In the rows, 100 means zero.
Families of rows that turns and mirrors carry onto each other, the same ones carrying the whole set onto itself: the rest of each named row's family, in list order
3 families of 6 rows
Mevo: |  91 |  99 |  96 |  99 |  83 | 110 | 115 |  63 |  67 | 118 |
lonas: |  88 | 106 |  81 |  91 |  83 | 118 | 108 |  74 |  68 | 117 |
Zar: | 118 |  90 | 127 | 134 | 100 | 106 |  90 | 123 | 109 |  65 |
lobif: | 106 | 119 |  68 | 116 |  91 | 103 | 109 |  73 | 116 |  91 |
sadu: | 126 |  86 | 132 | 125 | 104 |  94 |  86 | 116 | 106 |  70 |
sep: |  94 | 103 |  83 |  79 |  88 | 120 | 108 |  73 |  80 | 124 |
Dad: |  94 |  87 |  93 | 144 |  65 | 134 | 109 |  97 |  85 | 106 |
Kone: |  92 | 103 |  86 | 146 |  72 | 132 | 110 |  98 |  90 | 105 |
giv: |  93 | 103 |  99 | 146 |  82 | 132 | 114 |  96 |  98 | 120 |
bevif: | 119 | 115 | 114 |  77 | 123 | 103 |  81 | 121 |  98 |  99 |
Tekim: | 118 | 109 | 117 |  73 | 123 |  90 |  88 |  99 | 102 |  85 |
vigu: |  94 |  78 | 134 |  88 |  99 | 132 |  89 | 122 |  70 |  96 |
Vuve: | 103 |  69 | 138 |  91 |  96 | 130 |  88 | 121 |  85 |  90 |
puda: | 125 |  92 | 121 | 123 |  97 |  89 |  78 | 120 |  90 |  64 |
Lik: | 103 |  71 | 119 |  86 |  91 | 135 |  83 | 125 |  87 |  79 |
faki: | 105 | 104 |  79 | 113 |  91 | 108 | 117 |  64 | 126 |  91 |
bibap: | 120 | 104 | 126 |  74 | 124 |  97 |  87 | 107 | 101 |  98 |
raf: | 116 | 118 |  76 | 128 |  92 |  94 | 107 |  76 | 120 |  94 |

The rest of the family of Zar: sep, Dad, Tekim, vigu, raf
The rest of the family of bevif: Mevo, giv, puda, Lik, faki

Families of rows that turns and mirrors carry onto each other, the same ones carrying the whole set onto itself: the rest of each named row's family, in list order
5 families of 4 rows
Lome: | 147 |  88 |  68 |  67 |  71 | 157 |  75 | 102 | 122 | 101 |  97 |  75 |  92 | 100 |  84 |  45 | 116 |  94 |  56 |
pev: | 131 |  80 |  76 |  57 |  85 | 120 |  49 | 124 | 135 | 119 |  82 | 109 |  98 |  52 | 115 |  90 | 113 |  57 |  80 |
nodo: |  93 |  91 | 104 |  99 |  91 | 159 |  79 | 155 | 147 |  86 |  60 |  94 | 104 | 100 |  90 |  76 |  94 | 121 | 114 |
nepim: | 131 |  79 |  66 |  75 |  75 | 144 |  60 | 105 | 105 |  99 | 103 | 101 |  83 | 111 |  81 |  46 |  96 |  95 |  58 |
dete: | 143 |  76 |  94 |  77 |  69 | 153 |  98 | 103 | 113 |  79 |  77 |  76 |  80 | 100 |  92 |  47 | 112 | 107 |  56 |
govo: | 149 |  81 |  86 |  87 |  61 | 131 |  62 | 127 | 139 | 115 |  58 |  71 |  80 |  68 | 103 |  94 | 114 |  52 |  80 |
Mor: | 113 |  89 | 101 |  68 |  74 | 113 |  36 | 134 | 113 | 107 |  67 | 105 |  86 |  48 | 122 |  92 | 106 |  61 |  72 |
kub: | 121 |  78 |  83 |  39 |  66 | 137 |  60 | 108 | 120 |  88 | 101 |  98 |  93 |  78 |  88 |  54 | 103 | 121 |  59 |
muvuv: | 149 |  94 |  91 |  82 |  89 | 121 |  61 | 113 | 141 | 119 |  72 | 101 | 100 |  44 | 124 |  84 | 125 |  69 |  86 |
pozuf: | 107 |  67 |  83 | 103 |  83 | 171 |  47 |  98 | 109 | 116 |  36 |  84 | 142 | 112 | 113 |  68 | 107 | 119 |  87 |
Bik: | 108 |  62 | 111 | 101 |  65 | 157 |  47 | 104 | 114 | 102 |  34 |  77 | 119 | 106 | 128 |  58 | 114 | 126 |  74 |
kilar: |  86 | 111 |  86 |  86 | 121 | 145 |  70 | 145 | 120 | 117 |  47 |  99 | 114 |  83 |  89 |  90 |  98 | 104 | 116 |
gur: | 122 |  97 |  81 |  79 |  72 | 166 |  70 | 134 | 103 |  79 | 101 |  94 |  92 |  68 |  77 |  51 |  96 |  77 |  52 |
lim: |  63 |  96 |  73 |  89 | 114 | 143 |  63 | 124 | 120 |  81 |  46 | 107 |  96 |  94 | 109 |  82 |  94 | 116 |  87 |
Tumag: | 133 |  67 |  92 |  75 |  80 | 142 |  66 | 118 | 145 |  95 |  67 |  93 | 102 |  52 | 147 |  60 |  95 |  60 |  62 |
Kip: |  87 | 108 | 104 |  84 | 101 | 134 |  77 | 142 | 100 |  97 |  48 |  99 |  92 |  75 |  81 | 103 |  87 |  97 | 110 |
pige: |  76 |  92 |  89 |  88 | 118 | 147 |  73 | 130 | 132 | 111 |  54 | 112 |  99 |  68 |  85 |  82 | 115 | 124 | 110 |
Seb: | 106 |  86 | 110 |  94 |  59 | 169 |  30 | 104 | 116 | 103 |  44 |  90 | 136 |  86 | 113 |  94 |  77 | 105 | 101 |
Vab: | 114 |  73 |  89 | 109 |  76 | 152 |  42 |  98 |  98 | 126 |  41 |  64 | 135 | 108 | 104 |  64 |  89 |  99 |  96 |
Zaf: | 136 |  85 | 110 | 112 |  83 | 162 |  62 | 129 |  91 | 123 |  27 |  85 | 141 |  87 | 106 |  70 | 102 | 107 |  87 |

The rest of the family of Seb: nodo, gur, Tumag
The rest of the family of nepim: muvuv, pige, Vab
The rest of the family of pev: Lome, pozuf, kilar

Families of rows that turns and mirrors carry onto each other, the same ones carrying the whole set onto itself: the rest of each named row's family, in list order
5 families of 4 rows
tane: | 120 | 111 |  88 |  97 | 100 | 121 | 121 | 127 |
tokun: | 104 |  85 | 131 | 114 | 116 |  80 |  80 |  96 |
voled: | 105 | 101 |  91 |  90 |  85 | 105 | 141 | 113 |
pifo: |  96 | 113 | 102 | 123 | 111 |  89 |  54 |  96 |
lasod: | 101 |  97 | 129 |  88 | 113 |  72 |  97 |  78 |
pivi: | 121 | 105 |  87 |  91 |  87 | 106 | 132 | 120 |
dadek: | 108 |  94 | 122 | 111 | 124 |  70 |  84 |  90 |
Vusu: |  89 | 116 |  84 |  91 |  62 | 123 | 109 | 104 |
Remef: | 116 |  97 | 127 | 110 | 120 |  84 |  87 |  77 |
gez: |  77 | 111 |  91 |  85 |  58 | 110 | 105 | 103 |
legat: | 114 | 101 | 135 |  95 | 113 |  97 |  79 |  81 |
Tib: |  87 | 107 |  82 | 132 | 112 |  73 |  76 | 108 |
Far: |  90 | 124 |  80 |  85 |  67 | 113 | 112 |  91 |
puf: |  99 | 122 |  91 | 117 | 116 |  80 |  61 |  92 |
tobo: | 101 | 110 |  84 | 132 | 102 | 100 |  62 | 116 |
sagot: | 107 | 109 |  82 |  99 | 111 |  95 | 136 | 122 |
Kesuz: | 102 |  92 |  96 |  99 |  83 | 113 | 134 | 123 |
sug: |  75 | 104 |  92 |  90 |  58 |  96 | 111 |  86 |
bim: |  82 | 111 |  95 | 130 | 116 |  89 |  64 | 101 |
bag: |  87 | 106 | 102 |  96 |  56 | 121 |  92 |  85 |

The rest of the family of sug: tane, legat, Tib
The rest of the family of puf: tokun, Far, Kesuz
The rest of the family of sagot: lasod, tobo, bag

